In the rows, zero is written as 128.
A single turn carries every row of the set below to another of its rows. Some are shown first; where does it send the rows asked next?
q178: [141 116 144 168 139 116 137 132  98 134 133 119 118 143 138 103 165 126
 169 117 155 134  86 162 114 152 107 115 110 140 119 151 140 120 114  99
 135 115  95 100 120 122 125 159 139 159 106 105  83 123 136  99 112 136
 153 179 111]
q692: [133 101 141 160 109 103 113 117 111 133 140 102 115 117 150 119 146 136
 155 112 123 149 106 125 113 119  97 134 120 125 116 143 122 114 117  98
 129 110 100  84 113  98 130 169 137 139 110 119 100 136 143  73 124 143
 169 182 125]
q983: [108 105 136 122 148 126 125 129  93 159  97 138  94 112 158  79 117 133
 130 101 142 134 143 125 120 154 124 104 121 114 140 103 127 141 146 113
 123 103  79  97 156 103 168 102 119 133 103 138  99 129  82 118 123 125
 126 159  96]
q181: [149 144 125 146 141 130 130 132 141 131 130 133 119 156 126  99 160 129
 120 113 131 143  87 139 127 151 134 143  93 136 119 109 123 135 119 108
 175 119 114 131 136 110 140 136 134 184 117 121 100 129 106 115 127 105
 158 144 123]
q210: [162 134 110 134 143 109 128 144 121 116 125 117 112 136 130 104 146 153
 117 108 129 163 114 120 127 148 133 145  91 111 120 120 119 125 121 123
 183 111  91 121 140  95 150 139 144 191 122 136 116 141 110  95 144  94
 162 145 140]
q912: [114  88 135 123 162 124 139 132  87 155  98 138 103 123 155  90 115 134
 138 105 136 134 149 128 124 152 132 104 125 108 140 105 126 136 142 103
 118 118  87  99 144 109 164  95 116 149  96 147  99 135  81 113 120 129
 142 159 109]
q113: [100  93 141 133 153 124 138 129  79 143  94 135 100 122 153  94 114 135
 132 113 146 142 145 125 121 143 130 102 124 113 133 110 108 120 145 112
 125 121  87  81 150 104 179 100 116 148 107 143 104 124  97 119 125 139
 133 164 103]
q779: [115 106 153 157 119 111 142 118  99 131 112 123 116 108 142  98 136 137
 184 137 136 151  86 135 117 135 120 123 133 119 128 154 131 117 112 101
 142  87  92  75 127 108 106 163 139 133 127 121  89 118 131  83 131 128
 152 185 107]
q344: [149 117 128 140 118 115 111 122 156 135 135 113 123 136 128 117 143 140
 122 106 101 151 113 107 121 118 121 155 113 120 113 108 107 128 119 103
 161 115 111 112 123  96 145 143 133 167 113 130 128 149 116  83 132 118
 168 150 140]
q904: [125 132 135 137 146 109 104 117 102 145 119 138 115 132 150 114 143 185
 122 101 132 158 118 127 129 130 105 123 101  99 136 141 118 126 121 137
 163 131 127 118 109 103 117 150 157 150 152 131  90  98 118 107 134 101
 154 115 115]
q960: [122 112 159 156 127 100 123 129  98 143 129 124 115 125 120 109 138 131
 174 129 148 141 104 135 119 142 116 105 123 114 124 154 132 100  94 127
 129 113  87  77 101 100 125 165 154 153 129 123  92 139 140 103 133 139
 170 166 120]
q675: [146 117 125 148 123  86 127 143  85 126 122 106 114 121 137 116 144 141
 166 119 145 142 115 153 113 158 108 111 112 112 129 155 145 102 111 106
 126  95  72  84 123 114 116 160 151 156 117 109  92 135 141  79 122 130
 151 178 127]
q670: [123 127 130 137 145 121 113 109 120 132 106 132 123 118 148  96 137 174
 124 109 131 163 102 121 117 124 115 135 123  97 137 128 126 135 141 108
 179 107 134 132 120 112 101 137 130 144 147 122 103  89  95  89 139  96
 138 134 104]
q362: [155 118 137 134 142 116 130 143 142 149 139 126 110 127 123 109 148 149
 123 110 101 154 111 125 142 140 123 129 106 104 127 114 125 132 118 124
 167 135 102 113 118  92 126 134 160 194 106 133 101 149 110 109 139 100
 173 128 133]
q825: [139 106 128 134 140 123 144 134 142 128 124 116 124 116 125 108 143 151
 127 133 101 162  90 128 130 126 134 141 122 106 121 110 108 129 135 100
 182 120 109 109 134 101 119 123 139 190 118 125 116 121 107 102 149 100
 156 159 124]
q93: [138 147 156 174 126 117 136 129 128 152  97 156 129 157 127  97 156 146
 166 102 141 127 111 154 118 154 124 124 111 140 131 134 132 144 108 120
 153  94  97  91 142 135 123 156 142 139 109 100 108 127 116  84  90 127
 124 140 118]
q999: [141 107 160 161 134 122 138 132 138 152  96 130 125 121 121  82 147 162
 198 104 135 136 110 127 106 134 118 124 134 120 133 146 137 152 124  98
 157  75  85  95 132 123 122 143 137 144 101 111 135 132 110  69 111 115
 138 151 121]
q945: [103  98 127 114 147 125 135 126  78 158  91 142 102 121 163  95 115 147
 133 109 134 131 143 134 121 149 128 109 114 113 138 106 111 136 140 111
 118 106  84  89 155 105 165 101 123 130 115 144  92 119  97 121 118 122
 129 157 106]
q819: [130 119 130 142 127 102  88 100 114 138 128 115 138 132 157 114 140 163
 120 102 116 162 123 119 116 112  95 140 125 105 120 131 108 119 133 127
 155 127 124 121 106 117 119 162 129 126 140 121 107 113 115  76 130 117
 145 143 110]
q655: [134 137 132 152 158 114 120 119 100 134 121 136 141 158 147 101 156 155
 121 115 136 159 104 155 125 141 113 128 110 118 121 130 111 123 134 138
 174 144 124 126 120 136 117 151 132 156 138 111  89 102 107 106 124 108
 128 142  97]
q55: [109 106 136 123 143 128 125 126  98 158  94 135  95 115 159  79 118 134
 129  95 140 133 143 123 121 153 122 102 123 113 140 104 125 136 150 114
 122 104  79  96 155 104 172 102 116 137 102 133 100 129  87 116 120 124
 125 155  96]
q838: [114  86 133 125 159 125 142 131  93 152  97 136 105 127 158  89 115 132
 136 102 132 134 149 123 127 153 132 105 128 110 138 104 124 132 145 101
 115 119  86  98 145 111 166  96 115 148  93 147  96 136  85 112 120 126
 144 155 107]
q864: [141 123 156 168 110 107 108 117 145 155 108 133 129 131 138 109 142 162
 156  88 117 141 136 116 112 120 105 135 126 120 126 135 124 144 118 116
 146  94 102  89 125 119 129 162 136 124 104 110 133 141 116  54 100 134
 138 138 129]
q826: [101  98 127 117 143 126 137 121  78 156  90 139 101 126 167  96 116 149
 134 104 132 133 142 130 124 148 127 111 116 114 139 110 107 132 142 107
 115 108  86  89 157 107 169 104 121 130 114 144  89 116  99 120 117 120
 130 152 105]
q193: [144 131 160 148 125 109 108 134 134 173 108 136 117 130 112  90 148 164
 180  93 137 123 123 131 109 145 105 109 119 117 135 144 138 142 109 134
 142  84  73  95 120 114 134 155 157 138 118 105 125 142 120  93 111 114
 137 124 122]
q151: [151 138 141 159 125  91 126 143 116 139  88 139 122 138 119 110 137 161
 168  96 147 133 141 136 109 159 124 118 113 113 141 147 147 128 105 115
 144  77  83  87 134 126 120 149 149 146 113 108 125 142 116  63 101 126
 136 138 141]
q236: [142 138 117 139 150  94 109 126  90 120 115 126 128 134 156 100 136 165
 112 106 137 178 129 127 130 145 116 129 109  93 127 137 125 117 130 151
 180 124 106 126 125 118 118 158 139 154 143 128  96 119  99  80 137  97
 139 136 109]
q84: [101  93 139 130 157 124 139 131  78 148  95 137 101 119 153  94 116 138
 135 114 145 140 144 129 119 144 133 102 121 113 131 111 109 127 140 114
 127 119  85  81 150 103 176 100 118 146 108 146 106 124  93 120 126 137
 132 167 105]

q983 moves to q945
q113 moves to q838
q675 moves to q210
Now these:
q181 moves to q93
q904 moves to q960
q825 moves to q999
q819 moves to q692

A single turn carries every row of the set below to another of its rows. Some are shown first; where does it send the rows asked next?
q116: [110 136 153 107 153 116  97 160 133 123 108 131 120 135 110 114 128 109
 140  95 155 131 145 100  99 122 111 108 140 125 127  92 142 128 146 106
 142 164]
q666: [128  80 136  84 138 149 107 138  89 155  95 140 126 149 111 155 162 115
 159  98 153 138 137 140 101  80 115 133 133 130 126  97 146 135 135 146
 146 148]
q521: [122  72 128 102 138 147 119 130  94 144 105 139 127 149 112 159 158 117
 164  97 149 148 129 144 107  70 125 135 137 126 119 100 148 132 132 133
 138 143]
q331: [121 104 163 115 116 143 129 141  87 176 153 121 141 162 105 120 132 102
 143 103 132 106 146 123 110 135 113  82 152 142 123 151 107 121 168 143
 131 149]
q990: [129  87 133 134 118 107 128 125 103 190 114  88 144 143 146 147 130 114
 166 101 135 112 121 119 101 108 130 142 132 139 122  98 111 137 155 117
 141 151]
q442: [120 143 146  81 134 122 114 152 136 122 129 139 103 145 130 124 115 107
 143 138 153 138 141 117 105 106 128 131 146 118 104 119 129 142 137 127
 139 156]
q596: [111 134 136 100 133 120 103 149 141 105 140 136 125 143 124 130 133 130
 150  96 142 139 145 122 121 125 132 114 163 108 105 101 142 119 146  99
 112 134]
q579: [129 106 151 108 135 117 117 159  81 183 109 111 127 156 100 149 124 136
 131 109 122 118 122 133 105 127 164  87 139 129 104 140 165 151 155 124
 144 151]
q884: [130  80 128  86 131 152 117 133  96 147 109 138 128 154 114 160 160 123
 165 101 147 147 131 150 111  74 131 137 139 124 113 107 145 130 132 140
 135 136]
q844: [126 156 151  85 140 132  96 172 134 129 112 123 136 150 114 108 141 113
 145  99 153 122 141 103  93 132 129 117 142 128 121 100 136 122 141 114
 142 154]
q644: [117 132 122 129 132 127 121 147 136 112 131 123 138 167 133  98 131  94
 158  94 148 135 130 124 110 117 137 131 167 107 125 109 139 117 139 118
 116 150]
q161: [124 103 149 109 138 111 115 159  84 183 111 113 129 151  99 150 126 134
 127 105 121 113 125 134 109 132 151  79 144 125 113 131 173 155 157 133
 143 147]
q700: [106  95 131 128 121 119 121 152  73 169 118 118 123 151 122 153 134 130
 143 116 118 101 121 121 103 126 170 102 154 128 101 125 155 167 153 115
 133 156]
q167: [116  99 160 127 119 143 128 140  85 173 150 121 141 156 103 119 133 100
 143  96 132 103 146 119 108 137 106  79 151 143 130 143 108 122 168 138
 131 152]
q804: [136  82 144 110 130  91 118 121 110 194 118  98 133 132 138 161 119 123
 150 100 135 121 138 136 117 113  97 119 135 125 131  96 129 140 166 141
 136 137]
q311: [120 133 147 113 153 114 100 151 123 127 101 132 121 153 123  99 123  92
 140  87 160 135 151 115 106 122 102 109 154 112 138 102 140 119 153 127
 134 170]
q214: [103  95 127 125 123 117 119 152  77 167 123 118 128 149 122 155 138 130
 139 111 116  94 123 123 109 133 159  96 159 124 109 115 160 170 154 123
 129 150]
q802: [128  83 132  81 133 152 100 137  85 152  97 143 130 149 115 160 168 126
 161  90 152 137 143 141 106  86 118 128 139 128 120  96 145 127 139 138
 138 142]
q841: [113 138 129 115 135 128 122 155 152 107 141 122 138 152 118 114 132 113
 156 105 141 133 124 116 108 118 144 127 156 114 115 102 146 127 133 107
 124 135]
q30: [106 126 148 103 147 110  95 148 133 111 121 143 109 132 121 130 122 123
 141  98 150 141 154 114 116 118 110 105 154 114 112  97 140 126 151 101
 124 152]
q612: [150  96 148  99 115 106 114 124 101 197 115  94 135 149 140 159 123 136
 159  99 135 132 138 139 113 110 134 131 132 133 100 121 109 115 163 116
 134 138]
q631: [109  92 158 135 119 137 129 134  83 166 151 125 134 152 107 122 131 100
 145  97 131 108 148 117 113 133 104  79 155 141 127 140 109 126 169 134
 127 154]
q68: [113 125 140 108 142 109  94 141 118 116 117 143 112 150 134 114 124 105
 144  88 154 141 162 126 121 122 103 108 170 102 122 103 136 116 159 121
 114 159]
q952: [130 157 150  64 127 132  97 163 132 127 124 132 119 153 126 120 131 118
 147 119 151 127 147 116 102 126 134 125 148 121 103 114 128 126 140 122
 135 148]
q462: [137  88 129  82 130 159 116 139  97 152 107 133 140 160 112 152 167 121
 166  99 147 141 127 148 103  80 134 139 138 128 119 105 147 128 130 144
 141 136]
q873: [134  85 132  89 136 156 115 143  96 156  98 131 138 155 109 148 165 112
 163  98 151 136 126 140  97  79 125 138 130 131 128  99 149 133 129 146
 149 144]
q320: [117  97 160 128 116 141 142 133  90 170 156 122 133 160 106 121 120  96
 146 112 132 116 140 124 110 122 119  89 149 142 119 158 105 126 163 140
 131 154]
q461: [122  75 125 109 137 152 114 136  95 144 101 133 139 151 108 152 167 120
 167  85 149 140 128 138 104  79 126 133 138 129 126  92 151 127 133 129
 139 141]
q227: [135 150 146  97 141 129  99 164 125 135 105 122 138 167 122  92 134  95
 148  89 157 130 143 118  97 129 121 118 153 117 133 109 137 109 147 131
 136 163]
q108: [108  90 155 133 115 137 131 129  84 163 159 127 133 155 112 127 130 105
 147  98 129 109 147 121 119 130 112  81 159 139 117 145 105 121 169 128
 120 150]
q512: [134  86 144 119 119 100 122 119  97 193 110  96 124 141 146 156 116 122
 160 109 138 128 135 127 108  99 127 137 128 135 107 113 104 131 159 116
 141 155]
q441: [134  89 134 100 112 100 112 121 103 188 131 100 140 139 149 165 135 132
 159  99 129 110 140 137 120 123 111 128 149 123 121  94 120 135 166 134
 123 127]
q264: [123 104 145 114 128 120 119 155  77 180 109 114 123 158 109 150 124 134
 135 114 122 117 122 129 103 122 175  97 141 130  95 142 155 151 152 116
 142 157]
q321: [107  95 133 117 129 113 115 153  80 171 123 119 128 146 115 156 137 133
 134 109 115  98 126 130 113 137 150  87 159 122 115 114 169 170 157 133
 130 144]
q713: [113  99 138 123 123 119 122 152  73 174 111 117 120 154 117 151 128 131
 139 119 121 110 121 124 102 121 177 102 147 131  93 138 151 160 150 112
 138 159]
q162: [126  81 128  92 133 155 105 139  90 147 101 136 141 153 111 156 175 126
 167  81 148 136 135 141 105  88 125 130 142 128 122  91 149 122 136 129
 135 137]
q66: [132  93 128 117 108 112 120 129 105 188 126  87 156 147 149 152 144 125
 168  94 128 101 127 127 108 123 129 138 145 132 123  92 115 133 157 124
 128 132]
q170: [145  91 148 120 136  99 124 130 117 199 111  82 151 141 124 147 121 121
 153  90 134 123 124 133 107 113 110 119 125 134 137 102 134 128 159 133
 148 137]
q975: [128 140 142  92 131 121 113 144 123 125 120 137 106 165 141 109 112  93
 149 124 157 146 148 131 108 107 129 133 159 107 109 130 122 123 144 136
 127 165]
q603: [141 155 146  77 128 131 100 157 122 134 115 129 126 172 134 102 129 102
 149 107 155 137 150 130 106 125 134 127 160 110 112 127 125 108 147 135
 127 158]
q506: [122 102 163 115 116 143 134 136  87 175 156 123 133 160 108 123 124 100
 143 111 132 112 146 126 111 128 113  85 150 140 118 159 105 124 166 145
 132 151]
q547: [115 131 128 110 128 121 103 144 127 110 133 134 130 162 137 112 137 110
 154  86 147 135 150 131 122 127 127 117 179 100 118 104 136 108 151 116
 104 144]
q497: [116 130 131 125 137 121 127 141 132 118 123 128 117 164 136 100 113  83
 153 115 155 143 132 122 105 102 130 136 159 109 122 120 131 131 136 129
 129 166]
q431: [111 135 137 114 141 122 128 152 151 113 132 127 120 145 122 114 116  99
 151 127 149 137 125 112 102 104 134 133 147 119 118 111 140 143 129 120
 138 153]
q821: [114  95 153 138 114 145 144 133  92 166 159 117 140 163 108 119 125  97
 150 107 128 114 134 124 111 125 125  90 152 141 119 154 106 122 160 132
 128 150]
q283: [155 102 147 105 123 111 118 134 111 201 114  81 157 153 126 148 130 132
 158  86 133 127 127 136 108 118 132 124 128 133 120 112 125 111 159 122
 141 131]
q52: [111  93 151 137 110 144 137 132  89 161 162 122 140 161 110 124 131 104
 151 101 128 111 141 124 114 129 124  87 159 139 116 150 104 120 165 126
 120 146]
q9: [115  99 142 111 136 110 115 156  83 177 118 118 129 145 106 154 131 134
 128 106 118 105 127 133 113 136 145  80 152 121 117 120 175 164 160 136
 137 144]

q264 moves to q579
q442 moves to q952
q68 moves to q547
Now these:
q162 moves to q461
q631 moves to q108
q441 moves to q66

